rotation steps, each row followed by its count of steps:
The counts run from 0 to 698.
[11.4 -4.8 1.0 13.1 -7.3 4.8 -4.7 -14.1 -5.1 37.3 -2.7 0.8 -22.1 -32.5 2.4 -17.8 -0.1 -15.0 24.3 -3.9 8.6 6.9 6.2 -10.3 2.4 0.1 4.3 -18.3 -14.7 -14.2 13.3 -21.0 7.4 19.6 -10.6 -1.1 -6.7 3.8 -27.6 23.0 -7.0 7.9 -4.2 10.8 3.1 -0.6 16.6 15.9 1.5] => 554
[4.2 -5.7 -12.5 6.9 8.6 -2.3 4.9 0.1 -10.7 10.2 11.9 -12.7 -16.9 -14.1 -0.3 -13.8 -1.6 -3.2 4.1 5.3 21.5 33.3 26.8 5.9 25.2 -10.5 15.8 -9.0 -3.7 -3.0 15.2 -14.9 -1.4 6.9 -36.3 5.7 6.3 -2.6 -24.5 7.3 -9.0 16.4 6.3 13.7 5.2 6.0 20.1 26.8 10.6] => 267
[16.5 3.1 -6.0 18.9 2.1 -0.5 15.9 -10.7 -2.2 22.6 1.4 -14.5 -28.9 -21.9 -0.1 -18.9 4.6 1.2 8.6 -4.2 15.2 23.5 29.1 -6.2 19.4 4.5 -0.2 -19.7 -14.2 -10.3 8.4 -7.3 -13.0 15.1 -23.6 11.8 -10.4 14.3 -9.9 11.8 -11.7 8.7 0.1 13.0 -0.1 -4.1 8.6 32.7 3.1] => 194
[14.1 12.7 -16.5 17.3 -1.2 0.0 3.7 -0.1 20.7 12.5 18.7 -15.1 -28.2 -29.1 5.7 -9.0 5.9 -9.7 -0.1 5.5 13.1 10.4 14.7 -6.1 12.0 -4.6 5.7 -10.0 -7.4 -20.0 -9.0 -29.4 3.1 14.2 -6.4 -1.4 -13.1 11.7 -21.0 27.0 -4.1 14.9 -2.8 3.8 13.7 -2.2 12.8 24.8 -10.5] => 55
[1.6 -8.8 -8.8 10.2 -5.1 -4.2 -11.1 -16.9 -7.0 26.3 4.5 5.5 -24.4 -32.0 20.5 -13.9 -0.8 -11.6 10.1 2.4 9.7 12.2 -5.7 -2.2 18.5 -0.3 -14.0 1.7 -13.1 -12.1 11.4 -17.8 2.0 22.1 -24.7 -14.0 -10.2 15.2 -34.4 18.2 -12.5 19.5 -5.3 3.7 11.1 8.3 9.9 12.5 -2.6] => 297
[-0.4 -0.2 2.5 13.4 14.8 -8.3 14.9 -17.1 -3.6 27.0 -11.9 3.5 -17.2 -41.4 17.6 -10.9 3.8 -5.3 -1.0 5.0 -7.0 18.9 19.9 -23.5 13.3 7.7 7.9 -4.6 -20.0 3.1 0.1 7.3 -12.4 32.6 -7.8 2.3 -17.0 23.0 -6.4 5.3 -12.5 7.8 -6.5 9.6 14.7 4.4 9.3 13.2 5.7] => 249
[-6.0 1.0 6.9 20.2 9.9 -1.1 6.5 -14.5 0.3 31.3 -7.0 7.0 -17.2 -46.4 11.6 -9.1 2.2 -6.3 -9.7 1.5 -3.1 16.3 15.3 -16.2 14.0 0.7 9.9 -17.2 -12.5 4.3 -5.1 -4.0 -7.9 29.4 -25.0 -2.6 -11.6 12.2 -13.5 1.9 -9.1 3.2 -10.3 -0.8 11.8 3.7 10.7 22.8 7.7] => 695
[6.5 11.5 -16.4 9.3 24.1 -9.0 4.1 2.0 8.0 14.3 10.1 -4.1 -11.6 -35.6 9.9 1.2 16.9 -16.2 -9.7 14.1 8.6 20.3 21.6 -2.6 16.8 -15.7 26.9 5.8 -4.5 -3.7 -18.8 -16.3 5.0 15.7 -7.8 -5.7 0.6 10.1 -11.2 11.8 8.6 10.8 -4.2 8.3 24.3 7.5 4.5 18.2 19.1] => 0
[16.7 -20.3 -13.4 2.2 7.5 3.2 5.4 -6.8 -27.8 29.1 -5.8 7.3 -3.4 -30.0 0.0 -18.0 3.5 -10.0 17.3 7.6 4.7 14.0 5.9 3.1 17.9 -14.7 12.1 10.0 -24.9 -12.1 -6.8 -4.0 3.5 23.4 -9.5 -8.6 -10.5 5.6 -25.3 16.6 14.5 17.1 2.6 18.9 11.7 8.3 -0.9 -0.8 11.4] => 474
[-6.2 13.4 -10.3 10.3 6.7 -11.6 16.1 -1.0 -3.7 12.7 -2.9 -7.9 -11.6 -22.3 10.8 -3.1 5.0 -15.9 14.8 16.7 19.6 18.1 40.0 -6.2 22.0 -3.5 12.1 10.4 -7.3 -12.2 -1.4 -16.4 4.5 2.6 -9.2 4.1 2.3 -2.1 -10.9 21.0 -2.4 19.9 9.3 20.1 17.2 5.2 9.5 20.1 20.7] => 585
[14.3 -10.0 -24.2 11.6 14.6 2.0 4.1 -0.1 6.7 1.3 21.9 -18.9 -8.5 -43.9 7.0 0.5 -3.8 -3.4 -12.7 6.1 -1.9 24.7 10.2 5.5 -6.4 -11.7 19.0 -10.5 -10.8 -1.2 -1.8 -14.9 -9.1 32.5 -2.9 2.7 -14.4 12.1 -24.5 9.7 -7.1 4.3 -4.7 9.7 21.4 5.6 25.1 18.4 -8.4] => 47
[4.7 12.4 -3.3 13.6 7.9 -2.6 20.7 -5.4 -5.1 21.6 -3.6 -13.5 -15.6 -33.9 -0.3 -9.0 2.3 -3.7 5.6 6.2 8.9 22.2 37.0 -17.2 6.8 -0.4 19.5 -19.7 -10.3 -3.6 7.8 -5.5 -5.8 17.7 -12.7 17.7 -6.3 8.8 -0.7 10.7 -9.6 5.0 0.3 19.8 6.7 -3.3 16.8 28.0 22.4] => 322
[14.4 3.8 -1.7 20.4 16.8 4.9 7.5 -2.4 13.4 18.3 -3.7 -5.9 -12.9 -36.8 3.9 -8.8 9.7 -17.2 8.2 9.3 -2.2 9.5 24.3 -18.5 4.6 -9.6 23.5 -0.4 -19.1 -8.0 -17.1 -18.8 3.6 28.2 12.3 -2.7 -12.0 5.1 -16.5 21.3 6.8 8.8 -3.2 10.4 18.9 -0.8 8.0 8.4 -13.3] => 373
[-7.2 -12.4 12.5 10.4 24.3 4.1 23.6 -6.1 -11.8 9.1 -9.0 10.8 -13.2 -26.0 -0.1 -19.3 -3.1 -6.3 -2.3 1.8 15.6 25.2 21.2 -13.6 34.4 -4.5 16.0 -7.2 -15.1 -4.8 -1.4 -3.2 -7.5 27.1 -19.3 -0.2 -3.3 -5.0 -22.0 -5.6 -10.5 8.6 3.1 10.7 10.1 4.1 20.3 17.1 -6.4] => 652
[9.6 -3.9 -4.8 0.0 10.5 -4.8 0.5 -5.4 0.3 19.1 4.1 1.8 -25.1 -36.5 14.9 -16.2 9.4 -8.6 -10.9 -2.3 10.3 25.0 -9.2 -17.9 14.8 -7.9 20.3 -11.7 -5.7 -4.4 12.3 -11.7 4.5 30.0 -10.8 1.5 1.9 23.3 -20.3 3.2 -12.0 0.7 -9.9 7.5 6.8 8.9 29.1 20.3 1.9] => 437
[-1.9 6.8 6.8 16.3 4.6 0.6 15.8 -10.4 -2.4 29.6 -11.9 4.7 -22.7 -25.1 5.3 -16.9 8.0 -7.0 7.0 2.7 12.3 11.3 32.4 -21.8 25.4 -0.9 11.4 -6.9 -12.8 -7.2 -3.0 -11.2 -7.3 14.8 -26.3 2.8 -10.1 0.1 -9.6 13.9 -7.3 19.7 -3.5 8.3 3.5 -3.2 10.0 26.8 7.8] => 67
[9.0 -27.0 -8.8 -1.2 24.0 1.2 4.7 -3.4 -19.9 14.0 7.7 5.5 -4.2 -35.0 2.9 -10.9 -3.6 -15.3 3.1 -0.1 14.1 26.4 -5.5 4.7 9.1 -13.1 18.3 -10.2 -15.4 -8.2 6.6 -3.5 3.6 29.5 -5.6 -1.7 5.6 7.8 -35.4 -4.4 -5.3 1.4 1.6 15.4 12.9 10.9 26.6 4.7 0.6] => 349
[16.2 -9.0 -4.4 11.3 18.3 4.9 2.1 -6.1 3.0 25.5 -9.5 5.4 -9.6 -33.5 7.0 -16.3 13.9 -11.1 1.5 4.2 -9.7 14.6 9.8 -19.4 10.3 -15.4 30.4 1.7 -19.3 3.1 -13.1 -6.2 -2.1 39.1 2.3 -7.1 -11.3 11.5 -17.3 10.9 4.8 8.2 -7.4 7.9 15.4 3.9 13.3 3.6 -6.7] => 117
[7.6 6.3 0.9 28.9 10.5 -5.3 3.0 -14.1 11.5 22.7 5.0 -10.5 -31.4 -17.6 9.9 -13.9 5.7 -6.3 13.5 1.4 14.4 22.7 32.6 2.8 19.7 4.1 -5.3 -11.4 -19.6 -10.1 3.5 -15.2 -5.4 10.5 -22.4 5.9 -5.9 7.5 -18.1 15.2 -8.7 8.0 2.3 6.3 6.7 2.2 2.1 29.8 -2.8] => 640
[26.2 -8.1 -16.5 12.8 2.6 4.2 -14.1 -6.8 0.6 36.4 -2.9 -3.2 -21.8 -27.6 7.2 -19.8 14.9 -10.9 14.8 3.3 -3.7 9.2 8.7 -8.5 9.8 -11.7 10.6 4.6 -23.3 -2.8 -8.6 -11.4 -1.0 28.0 -11.1 -10.3 -14.1 16.7 -21.6 24.1 8.7 12.0 -3.9 9.6 10.4 3.6 -0.9 10.8 -2.6] => 115
[11.7 -5.8 -13.0 7.3 12.1 -2.0 15.4 -8.3 -8.4 8.9 17.1 -11.5 -9.5 -49.3 9.3 -0.6 -5.0 -8.4 11.1 1.4 9.8 16.3 2.6 1.6 -5.5 4.4 -2.4 -15.0 -20.9 -19.4 7.0 -9.5 0.6 29.8 17.3 8.0 -11.7 19.4 -24.0 12.9 -10.3 -4.9 -3.0 20.2 18.6 5.3 14.9 12.3 -1.0] => 678
[7.1 -0.1 -29.3 9.1 8.3 -6.0 26.6 0.9 -12.1 -1.7 10.9 -16.6 -3.0 -27.7 2.3 1.1 -2.1 -4.9 5.8 18.0 16.3 18.5 32.5 8.1 18.6 -6.6 -0.1 13.7 -19.0 -12.4 -6.6 -10.9 -9.8 8.3 -4.9 0.4 -14.4 2.4 -14.7 21.3 0.1 27.6 9.5 19.2 21.9 3.8 2.4 16.6 14.2] => 273
[5.5 7.0 -21.6 13.5 20.6 -7.3 10.5 2.9 5.4 7.9 5.3 -9.1 -9.5 -34.6 11.9 1.5 11.4 -12.7 -12.4 16.5 1.3 23.5 32.9 1.4 15.8 -13.6 21.1 11.4 -7.1 1.2 -17.3 -9.4 -6.0 17.1 -12.2 -4.8 -6.5 7.4 -8.0 11.7 6.3 14.3 1.0 11.7 26.7 8.9 5.7 20.4 21.8] => 1
[15.0 -32.9 -26.8 -2.1 9.2 2.8 9.1 -1.1 -25.8 11.2 5.2 -1.1 -0.8 -26.6 -1.7 -14.2 -4.6 -0.1 4.1 8.6 1.0 25.1 5.8 7.7 15.3 -17.6 12.0 3.4 -18.8 -3.0 2.6 -0.3 -9.2 30.1 -22.4 -8.5 -13.6 3.4 -31.5 10.2 1.0 16.4 4.2 17.7 12.5 4.6 14.7 7.8 2.0] => 347
[20.2 -6.9 -28.4 10.8 5.9 5.2 3.6 -1.2 -1.9 6.8 22.4 -14.9 -9.4 -40.9 -0.2 0.0 -2.2 -12.4 5.3 6.1 4.3 16.7 5.6 12.8 -6.4 -9.7 6.5 -10.1 -13.4 -16.8 -9.9 -18.3 2.5 25.1 7.4 -2.4 -14.3 7.5 -29.1 21.8 3.2 3.9 -1.6 17.1 22.6 5.7 2.5 11.8 -5.1] => 231
[2.9 -0.8 -7.6 23.5 8.2 -1.4 3.9 -11.7 6.5 24.7 -8.5 -4.9 -8.3 -40.1 16.2 -2.4 2.2 -14.9 16.3 10.7 -9.8 7.4 25.0 -13.5 6.4 -0.9 2.8 11.8 -23.8 -3.2 -9.7 -10.5 -5.5 27.5 6.8 -8.7 -25.0 10.5 -14.4 27.0 -3.0 18.0 -2.2 8.2 20.2 6.2 -1.6 10.6 -0.8] => 688
[14.5 -8.5 -8.8 12.7 16.5 3.6 -8.1 -6.6 5.3 26.6 2.9 10.7 -16.4 -39.4 13.1 -10.2 11.2 -18.7 3.0 5.6 1.2 11.6 -5.3 -3.7 11.9 -14.2 12.7 5.2 -18.9 -10.6 -14.0 -14.5 5.8 29.9 3.4 -16.7 -6.4 13.9 -27.7 15.5 8.1 6.9 -7.3 5.2 18.1 9.5 4.0 3.6 -8.3] => 430
[15.5 -4.3 -22.5 6.2 24.0 -11.9 7.7 -0.5 -6.0 16.5 -3.6 -9.9 -9.7 -23.5 14.8 -12.5 16.5 -11.3 6.0 15.2 6.4 27.3 27.6 -9.4 13.3 -12.2 29.0 16.8 -17.1 4.3 0.4 -1.2 -1.0 18.3 -2.9 1.0 2.5 18.0 -12.7 5.4 1.9 16.2 5.0 18.3 17.9 13.5 7.0 11.6 20.6] => 131
[25.2 0.8 -26.7 20.3 11.8 -4.5 0.7 0.2 10.3 16.8 9.5 -27.9 -19.2 -13.6 2.8 -11.7 9.4 -3.2 14.5 12.5 0.6 22.0 32.6 -0.9 1.5 -10.7 19.0 0.7 -17.6 1.1 -2.5 -14.5 -3.3 15.5 -5.6 4.9 -8.5 12.6 -15.5 20.6 0.5 12.7 4.2 15.6 15.7 3.7 5.9 21.4 2.1] => 187
[-5.7 14.1 -6.9 14.0 12.5 -17.0 11.3 -5.3 -0.9 16.9 4.0 -7.2 -19.5 -25.7 14.6 -6.4 9.0 -17.4 11.6 10.9 26.1 23.4 34.2 3.9 21.5 2.3 5.2 4.7 -8.2 -13.2 3.2 -17.7 6.8 1.1 -8.0 6.5 5.4 5.9 -15.3 13.9 -5.4 14.1 7.9 16.7 18.2 7.5 5.5 20.6 21.7] => 584
[-0.2 -18.8 1.2 7.9 10.6 -1.7 -3.6 -9.5 -6.1 16.8 9.1 10.0 -15.5 -35.6 15.4 -16.1 -1.4 -14.3 2.0 -2.2 12.7 19.5 -8.2 -3.2 18.2 -4.2 2.4 -9.4 -11.6 -12.6 15.9 -14.6 5.9 28.8 -8.1 -5.1 0.8 10.8 -40.6 5.2 -14.1 4.0 -5.3 4.2 8.7 9.3 25.3 7.3 -13.3] => 166
[8.8 10.9 -15.8 12.9 4.3 -10.9 -12.9 -3.9 14.2 21.1 16.5 -12.2 -28.3 -30.0 18.9 -5.8 12.8 -13.6 -1.7 5.6 14.9 20.0 10.9 6.6 10.6 -7.6 5.5 -4.7 -1.8 -9.4 -0.7 -23.2 5.5 10.4 -21.8 -4.3 -1.0 18.5 -20.7 16.9 -6.1 10.3 -6.1 6.6 18.7 7.6 12.5 29.0 12.1] => 312
[-2.9 -22.9 -7.7 2.6 -8.2 5.4 4.6 -10.6 -18.7 18.5 1.0 4.5 -15.2 -26.2 12.1 -18.6 -10.8 -1.4 8.7 0.0 8.3 12.0 2.3 -6.6 20.4 -2.1 -1.8 -6.9 -11.0 -5.1 18.4 -13.6 -6.6 23.8 -27.0 -6.0 -14.5 5.5 -35.1 16.0 -16.9 18.2 2.7 8.9 1.5 2.6 28.2 12.1 -4.8] => 610
